Each path below is one point turned by a fixed rotation once a step. After each direction that follows a path, write how fast that rotation turns it, in degrees a step (0 if it stays still).
Each turn is a multiple of 5 degrees from 10 to 175, or 0.
Each row of a path follows its step; steps can be skipped.
path 1
step 0: [-14.3  20.2 -23.0  -1.1   3.9  15.7   0.2 -11.8   9.0  12.6  -5.6   6.9
 -14.4  14.6 -20.7  13.6   3.1   8.8  -8.0 -11.9  -4.3  -1.5 -12.8   4.8
  -8.5 -25.9  13.1  13.1 -23.7  -0.8 -11.2 -27.6 -14.1   7.7   3.1  12.5
 -11.3   8.0]
step 1: [  8.7 -25.5 -14.1  29.2  11.5 -17.3  -9.4  -2.3 -14.2  18.7  -1.0  -9.3
   1.9   0.0   3.1 -19.5   4.6   1.4  21.1 -24.0 -19.2   1.6 -12.6   0.9
  -0.5   4.2  12.2 -13.7   8.0   9.9  -4.6 -11.9 -16.2   0.9  -7.3 -18.8
 -10.1 -13.7]
step 3: [  3.0  -1.7 -19.8   3.7 -14.0 -16.8   7.8  -1.9  -5.2   2.7   2.4   5.0
 -11.0   4.1   4.4  -2.7   8.5   5.8  20.2  -9.5 -22.3 -11.4 -22.2 -28.8
 -17.2  -8.4   9.8   6.3  -5.8  20.1  -8.0  10.2 -21.2  -0.1  12.1  22.0
   2.9 -24.5]
step 5: [  1.4   2.5 -30.9  -6.3 -14.6  -0.5   0.8   7.4  -3.2   6.2  -8.6 -11.4
  -1.0   5.9   7.8  14.9  -2.7   9.7 -28.7 -10.0  -2.4 -22.6 -28.0 -15.9
   4.1 -27.6 -29.7   6.4   2.7   1.8   0.7  -3.7 -10.5   2.6   0.5   5.1
  13.8  -9.4]
step 6: [ -0.6  -8.3  -1.7  -7.2  -8.3 -13.7 -20.0   3.9  15.9  28.2  -0.1  13.5
 -20.6  -3.7 -15.1   5.2   7.2   8.5   9.6  -6.7 -16.2  -6.8   0.7  -5.6
 -20.6  10.3  10.8   0.1   7.8 -21.6 -17.4  -6.9 -15.6  10.0 -31.6   1.1
 -18.3  -6.2]
step 7: [  5.9  -6.7  -9.8  12.7   0.8  -5.6   0.1   2.9  -0.1  19.1  -0.5 -16.7
  -0.8 -19.1   4.6  -8.6  18.0  22.7 -23.6 -12.1   9.9  -7.1 -29.0  27.7
  18.1  -0.7  -4.6 -10.0 -22.2  -3.2   0.5 -17.6 -10.1  11.1   6.7   1.1
  13.0   7.3]
step 8: [ -8.1  12.5 -27.7  -1.0 -18.3 -12.0 -44.1  -6.1   8.2   6.6  14.2   7.0
  -5.1  10.0 -11.9  -5.9   6.6  14.0   9.7 -18.9  -4.0  -8.3  12.3 -11.6
  11.0 -22.5   3.6  -4.3   7.5  -0.5   3.1  -1.9  -8.6 -14.7   3.1   2.8
 -14.3 -12.0]
step 9: [ -7.0 -14.6   5.3   1.2  -4.9 -17.7  -3.0  -8.7  -5.9  14.7 -11.2  -7.0
 -10.1 -25.1   2.4 -25.3  -8.6  28.4  -5.6  -9.7 -11.5  14.7 -17.1 -11.7
  -8.4  12.3  10.7  -6.0 -30.9  -1.9 -15.3   4.2  19.7  10.8   1.6   2.1
  -0.6 -12.3]
step 10: [  4.5  23.6 -21.7  -9.6  -6.2  -6.2 -13.9   5.5   3.7  14.2  15.3  -2.3
  12.0   7.2  -2.1   8.6  -8.8  12.8   7.9   9.4  16.1 -25.2  -5.1   0.4
   6.6   0.7  -4.1 -27.3 -15.1  10.9  14.9   7.9 -14.4  21.5  18.9  -4.0
   5.4 -23.7]
Directions:
[ -4.3   3.5   5.8   2.4  -3.2  -5.4   0.4   3.0  -4.2   4.2   5.8   0.6
  -7.4   1.5  -4.1   3.0   2.4  -5.9   5.6  -8.4 -16.7   5.1   0.5   2.3
  -1.6  -4.1   1.9  -1.3   6.7   3.0   2.2   5.4   7.0   2.4  -5.9   2.4
   0.4  -2.6]  140
[  0.3   2.9   6.5  -1.0  -3.5  -0.9   7.4  -1.5 -12.7   2.1  -7.8   3.7
  -3.4  -4.4   9.2   4.2  -1.3   9.0  -0.1  -0.3  -4.0  -6.5   2.4   5.2
   4.3  -6.9  -1.2   6.2  -4.1   7.3   0.7  -6.0  -3.0  -2.3   2.4  -3.5
   3.9  -3.4]  160
[  1.4   0.7   9.8   2.3   4.4   0.6  -2.5   9.5  -8.8   8.9  -1.3   3.2
   2.0   4.2   8.4  -2.2   2.3  -1.1   0.8  -4.4   5.2   3.7  -1.7   0.5
  -2.6   1.3  -6.5 -13.3  -3.6  -4.6  -7.5   3.1   0.1   0.5   4.7  -0.1
  -0.5   6.0]  135
[  1.3  -2.3   1.0   7.3   4.4  -1.0  -8.6  -1.7  -2.3  -3.6  -2.4  -0.2
  -3.9  -3.5  -5.6 -10.1   9.3   3.0   3.8 -10.9   3.3   1.6   2.6   3.9
   8.2  -5.3   9.8   3.8  -4.4  -0.1   2.9   1.1  -2.2  -2.9   4.6  -2.6
  -4.7   6.1]  55
[ -2.7  -3.3   0.7  -1.2  -4.6  -2.7   2.2   3.2  -2.3   1.6  -2.9   2.2
  -2.8   3.1 -10.2  -6.1   4.1   1.9  11.0   2.8   4.7  -2.4   0.6  -3.3
  -4.1   1.8  -1.7   0.5  12.4  -1.2  -8.4  -7.4   0.9  -8.2   5.8  -7.1
   3.5  -6.5]  145
[-4.1  6.0  3.0 -2.0  0.4  4.8 -6.3 -6.7  0.1  7.5  3.6  7.4 -4.9  1.8
 -4.0  8.7 -4.0 -0.4  2.3  3.3  8.3 -1.6 12.4  6.5 -3.1 -2.8  3.5 -2.4
  0.4 -6.2  3.6  4.0 -5.8  0.4 -0.1 -3.0 -6.4 -6.0]  175
[-11.8 -15.1   1.8   6.1  -1.4   1.1  -0.7   3.5   0.0   4.5   2.7   0.7
   2.9  -3.6  -0.5   7.1  -1.9  -4.0   8.9  -0.3   3.1  -7.7  -0.9  -0.5
   5.1   4.0  -2.5   2.3  -7.8  -2.5   7.2  -3.6   7.3   2.1   0.6   0.9
   2.1   1.0]  135
[-13.7   0.1   7.1  -0.5   2.7   1.2  -3.0  -2.6  -1.7  -1.3  -3.4   0.9
  -6.9  -2.7  -3.3  -9.1  -0.5   1.6  -7.3   5.7  -0.9   5.8   6.6  -2.2
   5.0   6.9  -6.2   1.0   1.8   3.3  -3.9  -7.0  -2.2   9.4  -4.6   5.1
  -1.3   2.4]  155
path 2
step 0: [ 25.8 -27.7 -13.4 -17.7 -15.0  22.3  13.9  -0.3   4.5   4.2 -15.2  -2.2
 -23.9 -21.0  -3.4   5.6  22.6 -11.7   7.7 -13.5  26.9  13.7  15.7  15.4
   4.2  11.7  27.1 -25.5  -9.2  25.0 -11.2 -15.2 -16.8  -0.4   2.4  21.5
  10.3 -18.9]
step 1: [-25.4  15.0 -26.2  36.9 -20.0   8.4  10.8   0.7 -14.8  -1.0   4.2 -38.3
 -20.6 -16.7   3.6   2.5 -26.8  13.6  20.5   8.4  19.3 -11.8  14.4   9.0
   2.7   0.8 -11.4 -18.2   4.5   2.8  -6.7  -1.2 -23.9 -17.1   0.7  10.6
  12.6 -21.9]
step 3: [ 15.9 -12.0 -10.4  -3.9 -18.6  -5.2   0.2   9.5  35.1 -21.8  -8.8   3.1
 -24.8 -24.4 -10.5   3.1  10.1  -2.6   1.9 -13.9  13.3  16.9   1.5  17.6
   8.3  14.1 -20.1 -13.0  -8.4   2.9  42.9  -3.0   4.0  31.0 -10.3   7.5
   4.5 -34.2]
step 4: [ -9.9   4.0   8.2  19.4 -26.6   2.9  32.3   0.4   5.2 -12.9  31.0 -10.6
  -8.8   3.1  14.5 -14.6  -6.2 -31.2   5.1  18.9  -6.0   6.4   8.1  -2.5
  32.3  -1.2 -11.0 -28.6  17.2  16.8  -9.3 -23.5 -22.7   7.9   0.1  12.9
  -3.0 -26.4]
step 5: [ -8.3 -27.7  10.8  -5.9 -37.8  -1.1  -4.0  22.4 -30.8   2.4   0.4 -27.5
 -13.3   6.2  20.5   1.3   9.9   3.1   1.9  -5.8  21.3 -18.7 -29.4  13.3
  11.7  -8.3  -5.1 -12.7   5.5   2.1  10.3 -30.1  24.6 -13.8   8.7  24.3
   8.7   8.0]
step 6: [  3.0 -12.9 -26.0 -10.1   0.6 -10.1  31.1  26.4  -0.3  -1.4  20.1  -4.5
 -12.1 -15.8   5.9   9.8   7.8   8.5  13.1   3.0  14.9   3.1   1.5  11.2
 -31.9   9.6  28.9 -31.6 -20.2   0.3  26.5  -6.3   6.0  16.2 -20.4   5.6
  28.5 -16.4]
step 7: [-10.5 -33.9 -35.3  27.1  -3.6 -11.5  23.1   1.5   5.1   1.2 -14.1  13.2
 -19.1  -9.8   4.5  -4.6 -23.5 -14.1  22.3 -10.3  -9.1  -0.7  16.2  19.0
   5.9  -7.6 -18.1 -22.8   1.6  23.3 -22.9 -11.6 -20.6   9.4   4.5  25.7
  -0.2  -2.2]
step 8: [ -8.1  10.8  10.6 -12.6 -10.3 -16.8   8.1   8.7 -26.5 -23.4 -12.6 -23.3
 -29.4 -21.3  11.0  10.0 -21.4  16.3  21.0 -11.0  -7.3 -19.9 -15.6 -23.2
  17.1 -22.9 -27.5   1.3   1.7   9.5   9.0 -10.2   8.1   5.2   8.5  20.7
  13.4 -25.5]
step 9: [-27.3  -0.4  -8.3 -29.9 -13.4 -16.5  19.1  38.9  19.0 -17.3  15.8  16.4
 -30.1  -6.6   2.7  11.6  15.9  -9.8  -9.4  -3.0  20.0   4.8 -10.0  -3.1
   0.9  26.8  -8.3  -6.5 -21.3   7.4  -6.7 -21.2  20.1   4.5  -4.3  -8.9
  -6.5 -23.0]
Directions:
[  0.8  -1.6  -0.8   0.6   3.3   3.7   7.8   2.6  -2.5   0.6  15.0  -3.2
   1.3  -5.5   4.1   3.1  -2.6  -7.4  -2.5   1.3  -7.1   4.9  -3.9 -14.1
  -2.1   1.0   3.0   2.1  -5.9   5.4  -2.5   1.5  -4.8   0.9  -1.0  -7.9
   2.4   0.6]  155
[ -2.3  -2.3   5.4   4.3   8.6  -0.8   0.8   4.2  -3.6   0.3 -11.3   0.8
   4.9 -11.8  -5.2  -1.6  -9.2  -0.4  -4.1   3.4   8.6  -1.3  -2.7  -0.2
  -7.2  -1.9   4.4  -3.6   0.1   6.3  -7.6  -2.2   0.8   1.8   3.8  -1.8
   5.9  -3.3]  55
[  4.4  -5.3   0.0  -3.1   7.1  -1.0  -0.8  -1.6   5.1  -2.4   0.2   1.0
  -6.1   6.8  -6.6   2.8   3.0  -6.5   4.8  -4.8   5.2   9.5  -1.2   7.6
  -8.1  -3.5   1.9  -4.4   0.7   0.6   1.1  -0.8 -11.2   7.3  -3.2  -8.8
  -3.2  -2.7]  110
[-6.0 -1.5 -8.8  2.5 -1.0 -6.4  3.2  0.0 -1.3  7.6  4.0  1.5  8.2 -0.7
 -3.2  3.6 -1.4 -6.4 -7.8 -4.0  3.9 -5.9 -2.9  5.1 -5.6 -3.4  1.0 -3.0
 -8.0 -8.2  7.7  6.9  7.1  3.8 -0.7 -2.0 -5.7  0.3]  95
[  3.0   1.6   2.8  11.4   0.2  -0.6   9.4 -13.2  -1.4 -10.3   5.8  -1.1
  -5.1  -3.0  -7.4   6.4  -1.6   2.6  -0.1   1.3   1.3  -1.3  -0.2   4.8
  -0.5  -0.7   2.1   2.3  -0.7   1.1  -2.8  -5.9   6.0  -0.4   1.8   1.3
  -7.0   8.4]  115
